In the rows, 128 means zero.
A single turn carries every row of the set below to another of its rows. Some are shown first; where does it send the rows asked next?
Q894: [139 106 117 151 142  96 166 123 148 127 153 115 132 138 130 114 116 116
  99 124 142 114]
Q587: [151 102 101 160 143 148 136 116 115 106 134 116 109 115 142 105 169 150
 124 120 115 117]
Q855: [146 106 115 159 118 141 143 149 131 120 127 149  92 122 142 114 154 132
 132 103 139 120]
Q728: [136 118 120 153 143 157 121 122 113 113 133 119 115 127 133 102 168 137
 145 125 152 111]
Q194: [146 100 115 153 119 137 151 154 130 109 126 136  91 120 141 108 159 140
 132  97 133 113]
Q513: [157 108 105 165 140 151 136 115 112 114 133 126 107 119 145 106 167 144
 115 126 117 114]
Q465: [138 103 110 156 125 140 136 146 135 118 127 145  95 120 137 118 153 136
 144  96 140 131]
Q973: [133 117 117 153 145 104 158 119 143 125 157 114 134 137 122 108 116 110
  97 124 151 119]
Q622: [129 108 113 145 149  99 162 123 145 111 158  96 134 134 121 104 120 121
 106 114 144 117]
Q450: [130 115 113 162 143  99 157 117 151 131 150 110 137 131 123 114 118 114
 115 119 148 131]
Q88: [137 114 120 150 141 154 126 125 114 106 133 111 114 126 134  98 171 141
 144 123 148 104]
Q972: [151 109 103 167 144 153 128 109 115 119 134 131 110 118 143 113 163 141
 123 125 122 126]
Q317: [138 111 116 157 139  94 176 127 147 119 150  97 132 131 127 102 127 119
 105 119 139 111]
Q994: [147 105  99 162 147 150 126 109 117 111 135 120 111 116 140 111 165 149
 132 118 119 127]
Q356: [126 112 113 150 150 101 153 117 146 120 158 106 137 136 119 110 116 117
 108 117 150 126]
Q554: [160 106 117 173 130 150 138 140 120 119 145 129  99 148 146 133 145 133
 147 120 148 108]
Q466: [129 109 111 156 145  93 164 121 151 118 151  94 136 129 122 108 124 121
 120 113 141 125]
Q820: [141 120 123 155 138 158 125 124 111 114 132 122 113 129 136 100 168 133
 136 130 151 105]
Q520: [137 102 115 146 143  93 168 124 149 118 154 105 132 135 128 110 119 122
 103 119 139 111]
Q175: [163 101 116 169 128 145 150 146 118 108 146 116  98 147 148 126 152 140
 143 117 143  97]
Q767: [134 106 115 151 146  97 158 119 150 127 155 115 135 137 126 118 113 116
 108 122 145 123]
Q777: [130 102 113 146 147  93 161 120 151 120 155 104 136 134 126 116 117 123
 112 116 141 122]
Q594: [136 113 117 150 143 101 166 124 141 116 156 104 132 137 124 102 121 116
  94 121 145 110]
Q846: [151 101 111 169 136 147 132 137 124 112 146 119 104 146 142 136 146 140
 159 113 150 118]
Q36: [139 117 118 165 137  99 168 123 146 131 148 112 132 133 127 109 120 110
 101 126 146 118]
Q393: [153  96 112 165 135 143 143 144 122 103 147 107 101 144 144 128 152 147
 157 109 143 107]
Q935: [138  98 110 151 125 136 143 149 134 106 128 132  96 118 138 112 158 144
 145  92 135 124]
Q89: [143 117 123 153 139 154 131 126 111 109 132 116 112 127 137  96 171 137
 136 127 148  99]

Q554 -> Q846
Q994 -> Q587
And these:
Q36 -> Q450
Q767 -> Q777
Q820 -> Q728
Q622 -> Q594
Q855 -> Q465

